Here is a table of points, one per row:
   0.75   1.80   0.51   0.40   0.68   0.70  -1.77   0.19   0.63  -2.15  -1.12  -0.38  -1.11  -0.24   0.14  -0.32  -1.00  -1.90   0.35  -1.70  -1.42   0.98   0.11   0.57
  -0.87   1.13   0.40   0.85  -0.34  -0.26  -1.72   0.76   0.20   2.30   0.36  -0.43   0.46   1.09   1.46  -1.47  -1.14   0.85   1.15  -1.55  -0.04  -1.30  -0.81   1.83
   0.20  -0.29   0.61   0.45  -1.09   1.02  -0.25   0.49   1.46   1.19  -0.27   1.23   1.36   0.86  -0.82   0.90   2.33   1.35   1.99   1.20   0.46  -0.47  -0.61   0.49
   0.92  -1.04   0.69   1.03   1.95   1.46  -2.48   0.33   1.13  -2.60  -1.13   0.18  -0.25   0.07  -1.14  -0.69  -1.24  -0.38   1.74  -0.28   1.33   0.64   0.05   0.32
  -1.88  -0.20  -0.83   0.45  -0.11  -0.69  -0.63   0.12  -0.80  -0.24   1.05  -2.78   1.64  -1.48   0.30   0.23   0.21   0.20   0.67   0.40   0.73   0.25   1.22   0.67
  -0.32   0.97  -0.84   0.45   0.07   0.25  -0.57  -1.40  -1.21   0.31  -0.77  -0.64   1.87  -1.85   0.99   0.29   0.36   0.12  -0.48   0.23   0.71  -0.33   1.47   0.16
  -0.39  -1.32   0.64  -0.26  -1.31   0.30   0.97  -0.84   1.10   0.01  -1.85  -1.00   1.05   1.36   0.57   2.07  -1.30   1.45  -1.01  -0.29  -1.10  -0.50  -0.36   0.70
   1.61   1.78  -1.19  -0.19  -0.85  -0.24  -0.08  -0.26  -0.51   0.18  -0.56   0.55  -0.82  -0.72  -1.56   2.09  -0.67   0.32  -0.12   0.84   1.15  -0.22   1.26  -0.11
  -0.31   0.92  -0.40   0.62   1.18  -0.53   0.76  -0.67   1.14  -2.27  -0.94  -0.46   1.83   1.50   0.21   1.21   2.62  -1.30  -0.88  -0.92   0.22  -1.74   2.49  -0.88
  -0.11  -0.09   0.31   1.46  -0.33   0.72   1.12   0.37   0.42   0.16   0.44   0.29   0.25   0.99  -1.43  -0.28   0.07  -1.13  -0.31   1.71  -0.30   0.44  -1.15   0.01
   1.04  -0.33   3.24  -1.45  -0.47  -0.84  -0.08  -0.66   0.46   0.26  -0.54  -0.50   0.84   0.07  -1.74  -0.36  -0.54   0.42  -0.79  -1.01  -0.95  -1.65  -0.33  -2.37
   0.01   0.56  -0.70   1.57   0.99   0.64   0.28   0.67  -0.02  -0.05   1.48  -1.06   0.36   0.68  -0.10   0.78  -0.32   1.24  -1.79  -0.74  -0.50  -0.66  -0.75  -0.38
  -0.46   0.41  -0.39   0.25  -1.17   0.24  -1.32  -1.09   0.65   1.10   0.53   0.90   0.47   0.23  -0.20  -0.91   0.77  -2.24  -1.37   1.67  -1.36   0.33  -0.97  -0.98
  -0.49   1.03   0.16   1.58   0.01   0.02   0.52   1.34   0.26   0.79   0.06   1.09   0.22   0.37   0.21   0.60  -0.29   1.17   0.43   0.17  -0.53  -0.49  -0.66  -1.20
   1.67  -0.72   1.84   0.38   1.00  -0.96   0.01  -0.41  -1.55  -1.47  -0.13   0.27  -0.64   1.35   1.93  -0.99  -0.04   1.88  -0.96   0.15   0.69   0.47   0.79   0.08
  -3.66   0.51   1.76  -1.09  -0.99  -1.23   0.22   0.75  -0.08  -1.21  -0.42   0.30  -2.53  -0.80  -1.73   0.72   1.53   1.01   0.61  -0.18  -0.39   0.91   0.70   1.53
   0.04  -0.12   0.62  -1.82  -1.64   1.67   0.92  -0.05  -1.81  -1.91   1.02  -1.95   0.13   0.93  -0.19   1.11  -0.93  -1.21   2.08   0.41  -1.40  -0.67  -1.22  -0.66
   1.14   0.75   0.20   0.99   0.85   0.11   2.47   0.82   0.01   0.50   0.53   0.31   0.11   0.49  -0.71   0.66  -1.18  -0.15  -0.54   1.23  -0.61   1.69   1.04   1.39
  -1.84  -0.03   1.35  -0.56   0.15  -0.14  -0.26  -0.90   1.37   0.56   1.08   0.64  -0.44  -0.33   1.71   2.33  -0.53  -1.96  -0.40  -0.60   1.42   1.63  -1.15  -0.74
   1.76  -0.17   0.99   1.03   0.54   0.73   0.81  -0.10  -0.34   1.13   1.46  -0.26  -0.34  -1.93   0.25   0.51   0.27  -0.87  -0.18  -0.74  -1.24  -0.35   0.31   1.18
  -0.32   0.46   0.16  -2.85   1.70   1.38  -1.70  -0.85   1.84   0.34   1.35   0.88   1.18   0.25  -1.17  -1.02  -1.22   0.63  -0.58   1.68  -0.33   0.54   1.87   1.06
   1.20  -0.79   0.68   1.06   0.45  -0.06   1.70  -1.42   0.33   0.79   1.97   0.60  -0.83  -0.51  -1.06   0.10   0.24  -0.45   1.09  -1.32  -1.07   0.76   1.38   0.95
  -0.41   0.05  -2.17   0.97  -1.36  -0.85   0.29  -1.42   0.15  -0.37  -1.33  -0.60   0.46  -0.58   0.00  -1.67   0.80  -0.85   0.53   0.91   0.68   1.12   0.56   1.03
  -0.84   1.96   1.10   0.93   0.72   0.17   0.24  -0.55   0.25   1.26   1.10   0.18  -0.24   0.50  -0.88  -0.28  -1.39  -1.36   0.20  -0.18   1.33  -2.10  -0.49   0.78
  -0.15  -0.49  -2.00  -1.26  -0.70   1.03  -0.01   0.31   0.88   0.40  -0.89   1.61  -0.77   0.74  -0.28   0.30   0.09   0.70  -1.16  -1.99   0.62   0.25  -0.29  -0.54
  -0.51  -1.21  -1.17  -0.79   1.14  -2.30   1.00  -0.87  -0.09   1.27  -1.36  -0.44   0.50  -0.09  -0.67  -0.51  -1.14   0.18   0.76  -1.13  -1.34   0.35  -0.17  -0.87
  -1.32  -1.22   1.22   1.15   1.96   1.29   1.47  -0.60  -0.94  -0.11  -2.66   0.82  -0.18  -1.88  -0.69  -0.68  -0.28  -0.44  -1.17   0.54   1.71  -0.51  -2.25  -0.22
   0.18  -1.00  -1.75  -0.28  -0.39   1.64  -0.52   0.52  -1.25   0.31   0.42   0.39  -0.01   1.17  -1.26  -0.77   1.44  -0.92  -1.32  -1.37  -0.30  -0.44  -0.47  -0.39
  -0.41  -0.18  -0.72  -0.59  -0.50  -0.03  -0.44   0.06  -0.37   0.55   0.08   1.28   0.31   0.45   1.27   1.13  -0.94  -1.54  -0.93  -1.55   0.57   1.53  -0.64  -0.71
   1.01  -1.21   0.41   1.89  -0.30   0.42  -0.51   0.75   1.59   0.83  -1.17  -0.24  -1.69  -0.39   0.29   0.17   0.05  -0.72   0.29  -1.08  -1.05   0.26   1.01   1.37
   0.01   0.81  -0.05   0.12  -0.04  -1.16   0.79   1.06   1.51  -1.00   1.08   1.74   0.48  -1.88   1.94  -1.45   0.22   0.70   1.55   0.98  -1.25  -0.75  -0.70  -2.25
  -0.43   0.47  -0.65   0.91   1.17  -0.33   0.09  -0.04   1.00  -1.22   1.47  -1.63   0.86   0.83   0.06   0.52   1.04   0.75  -0.98  -0.57   0.67  -0.72  -1.10  -0.26
   0.81  -0.64  -1.14  -2.30   0.00  -2.26   0.97   2.57   0.97   0.16  -0.17  -0.54   0.34  -0.40  -0.97  -0.63  -0.71  -1.60  -0.68  -0.27   1.32  -1.67  -0.62   1.78
   0.69   1.28   1.00  -0.25  -1.04  -0.51   0.03  -1.28  -0.10  -0.68  -0.07  -0.15  -1.14  -0.26   1.38  -1.44   0.92   0.47  -0.29   0.03   0.51   0.43   0.05   0.58
   0.45   0.67   0.34   0.27   0.07   1.12   0.36   2.51   0.74   1.02  -1.91  -2.38   1.03  -0.99  -0.61  -0.84  -0.40  -0.29   1.45  -0.84  -0.41   2.42   1.09  -2.09
  -1.90  -1.51   0.43  -0.09   0.50   0.96  -0.66   1.84  -1.08   0.78   0.69   0.19  -0.66   0.62   0.86  -0.81  -0.18  -0.53  -1.71   1.49  -1.49   0.51   2.26  -1.32
   0.36  -0.27  -0.07  -1.48   1.23  -1.03   0.35  -0.02  -0.45   1.11  -0.99   0.14   0.15  -1.35  -0.82  -0.15  -0.75  -0.31  -0.84  -0.59  -0.79  -1.26  -0.57  -0.85
   0.72   1.20   1.06   0.53  -1.96  -0.90  -0.24  -1.04  -0.32  -0.13  -0.40  -1.04  -0.71  -0.04  -1.11  -2.14   0.90   0.64  -1.13   0.43   0.80   0.67   0.20  -0.29
  -1.09   0.36   0.61  -0.37  -0.28  -1.10  -0.85   1.79  -2.22  -1.15  -0.30   1.40   0.60  -0.16   0.04   0.61   0.60   0.33   0.43   0.18  -0.41   0.03   0.28   1.34
  -0.96  -0.48  -0.08  -0.18   1.00   0.39   0.33  -0.25   0.30   0.12   1.05   0.48   0.52   0.51  -1.26  -1.00  -1.08   0.53  -0.98   0.33  -0.39   1.38   0.82   0.49
  -0.79   1.00  -1.55   1.02  -0.56  -0.46   0.55   0.28   0.87  -1.01   0.74   1.01  -0.26   0.68  -0.07   0.00  -0.21   1.18  -0.47  -1.27  -1.21  -0.13  -0.53  -0.77
   0.19  -1.37  -0.63  -1.02   0.04  -0.31  -0.67  -1.55   0.41  -0.23   0.99   0.00   0.54  -1.16   1.00   0.75   0.53   1.05   0.12  -0.45   0.45   2.01  -1.34   0.08
   0.93   1.73   0.62  -0.07  -0.79  -0.32  -0.11  -0.32  -0.65  -0.18  -0.84  -0.87  -0.37  -0.69   0.62  -0.66   0.14   1.02  -1.38   0.72   0.60   1.04  -0.43   0.49
   0.06  -0.66   1.54  -1.66  -0.80   1.30   1.94   1.10   0.29   0.81   0.57   0.60   0.23   0.83   2.20  -0.52   0.99  -1.16  -0.02  -0.37   2.54   0.63   1.37  -0.64
   0.00   0.26   0.88   0.29  -0.67  -0.54  -2.00   0.34  -1.88   0.32  -0.57   2.15   2.32  -0.02  -0.01   0.84   0.91   0.10   0.77   0.37  -0.84  -0.61  -0.09   1.39
   0.41   1.89  -1.01  -1.47   2.08   0.11  -0.51  -0.07  -0.12   1.30  -1.07  -1.04  -2.51   1.99   1.22   0.51   1.14   0.38   1.04   1.82  -0.28  -0.19  -0.67  -0.22
  -0.18  -0.75  -0.81  -0.71  -1.47   0.74   0.76  -1.45   0.03  -1.06  -1.27  -0.73   0.28   1.28   1.48   0.35  -1.65   0.19   0.49   1.46  -0.88  -1.06  -0.35   0.35
  -0.93  -2.14  -0.69   1.43  -0.85  -0.63  -1.10  -0.49  -0.05  -0.28   0.04  -0.53  -2.33  -0.64  -0.03   0.48  -1.04   0.11   0.62   1.27   1.08  -2.03   1.39  -1.59
   0.85  -1.80   0.02  -0.71   0.60   1.10   0.52   0.70   0.89  -0.39   0.04  -0.52  -0.63  -1.89   0.65  -0.99   1.02  -0.37  -1.19   0.23  -1.40  -1.44  -1.24   2.17
  -0.11  -0.34  -0.61  -0.76   2.09  -0.87   0.39  -1.58  -1.62   1.32  -0.89  -0.70  -0.95   1.43   0.13   0.26   1.85  -0.17   2.18  -0.20  -0.71   0.23  -0.71  -0.54
  -0.86   0.57  -0.84   0.40  -0.51   1.45   1.62  -0.57  -1.45  -0.39   0.84   1.35   0.42   0.80  -0.39  -2.19  -1.42   0.37   1.81  -1.57   0.67  -0.68  -0.12   0.58
   0.67  -1.27  -0.47  -0.39  -0.88   0.78  -1.52  -0.23  -0.55   0.71   1.05  -1.33  -0.42  -0.37  -0.66   0.43   1.02   1.56  -0.01  -0.82   1.42  -0.03  -0.78  -0.74
  -0.34   0.33  -0.84   0.63   0.38  -0.56   0.38   1.26   0.52  -0.73   1.08   0.70   0.73  -0.66   0.56   0.08   0.52   0.45   1.22   0.78  -0.12  -0.48  -1.03  -0.62
   1.06   0.06  -1.11  -0.66  -0.49   0.32  -0.34  -0.47  -0.37  -0.15  -0.23   0.63  -1.21  -1.61   0.78   1.13  -0.59   0.58   0.56   0.46   0.70  -1.41   2.07  -0.60
   1.53   0.82  -0.99  -0.22  -0.42  -0.18  -0.39   0.25  -1.05  -0.88   0.31  -0.24  -0.74  -1.25  -0.95   1.56  -0.10   0.57  -0.47   0.80   0.57   1.15  -1.03  -0.37
   1.58  -2.15   0.30   0.37  -0.23  -2.77  -1.13   0.27  -0.51  -0.07   0.98   0.53   0.25   2.11   0.23   0.08  -0.34  -0.65  -0.03   1.11   1.13   1.21  -0.14  -0.16
There is one direction along which these points spread out most. Take the direction at right angles to it along which they spread out most. Then take the direction at right angles to both along which they spread out most. Go by this last direction. How many in every 100 of the points above lie lower along it than each point below? Answers are rounded to whole numbers. More than half of the points above lie lower than the first one.
   1.01  -1.21   0.41   1.89  -0.30   0.42  -0.51   0.75   1.59   0.83  -1.17  -0.24  -1.69  -0.39   0.29   0.17   0.05  -0.72   0.29  -1.08  -1.05   0.26   1.01   1.37 45
  -0.43   0.47  -0.65   0.91   1.17  -0.33   0.09  -0.04   1.00  -1.22   1.47  -1.63   0.86   0.83   0.06   0.52   1.04   0.75  -0.98  -0.57   0.67  -0.72  -1.10  -0.26 66
  -0.15  -0.49  -2.00  -1.26  -0.70   1.03  -0.01   0.31   0.88   0.40  -0.89   1.61  -0.77   0.74  -0.28   0.30   0.09   0.70  -1.16  -1.99   0.62   0.25  -0.29  -0.54 7
   0.01   0.56  -0.70   1.57   0.99   0.64   0.28   0.67  -0.02  -0.05   1.48  -1.06   0.36   0.68  -0.10   0.78  -0.32   1.24  -1.79  -0.74  -0.50  -0.66  -0.75  -0.38 64
   1.14   0.75   0.20   0.99   0.85   0.11   2.47   0.82   0.01   0.50   0.53   0.31   0.11   0.49  -0.71   0.66  -1.18  -0.15  -0.54   1.23  -0.61   1.69   1.04   1.39 77
  -0.46   0.41  -0.39   0.25  -1.17   0.24  -1.32  -1.09   0.65   1.10   0.53   0.90   0.47   0.23  -0.20  -0.91   0.77  -2.24  -1.37   1.67  -1.36   0.33  -0.97  -0.98 52
   0.41   1.89  -1.01  -1.47   2.08   0.11  -0.51  -0.07  -0.12   1.30  -1.07  -1.04  -2.51   1.99   1.22   0.51   1.14   0.38   1.04   1.82  -0.28  -0.19  -0.67  -0.22 38
   1.04  -0.33   3.24  -1.45  -0.47  -0.84  -0.08  -0.66   0.46   0.26  -0.54  -0.50   0.84   0.07  -1.74  -0.36  -0.54   0.42  -0.79  -1.01  -0.95  -1.65  -0.33  -2.37 2
  -0.39  -1.32   0.64  -0.26  -1.31   0.30   0.97  -0.84   1.10   0.01  -1.85  -1.00   1.05   1.36   0.57   2.07  -1.30   1.45  -1.01  -0.29  -1.10  -0.50  -0.36   0.70 5
   0.85  -1.80   0.02  -0.71   0.60   1.10   0.52   0.70   0.89  -0.39   0.04  -0.52  -0.63  -1.89   0.65  -0.99   1.02  -0.37  -1.19   0.23  -1.40  -1.44  -1.24   2.17 23
   0.06  -0.66   1.54  -1.66  -0.80   1.30   1.94   1.10   0.29   0.81   0.57   0.60   0.23   0.83   2.20  -0.52   0.99  -1.16  -0.02  -0.37   2.54   0.63   1.37  -0.64 32
   0.81  -0.64  -1.14  -2.30   0.00  -2.26   0.97   2.57   0.97   0.16  -0.17  -0.54   0.34  -0.40  -0.97  -0.63  -0.71  -1.60  -0.68  -0.27   1.32  -1.67  -0.62   1.78 9
  -0.41   0.05  -2.17   0.97  -1.36  -0.85   0.29  -1.42   0.15  -0.37  -1.33  -0.60   0.46  -0.58   0.00  -1.67   0.80  -0.85   0.53   0.91   0.68   1.12   0.56   1.03 71
  -1.09   0.36   0.61  -0.37  -0.28  -1.10  -0.85   1.79  -2.22  -1.15  -0.30   1.40   0.60  -0.16   0.04   0.61   0.60   0.33   0.43   0.18  -0.41   0.03   0.28   1.34 93
  -0.86   0.57  -0.84   0.40  -0.51   1.45   1.62  -0.57  -1.45  -0.39   0.84   1.35   0.42   0.80  -0.39  -2.19  -1.42   0.37   1.81  -1.57   0.67  -0.68  -0.12   0.58 89
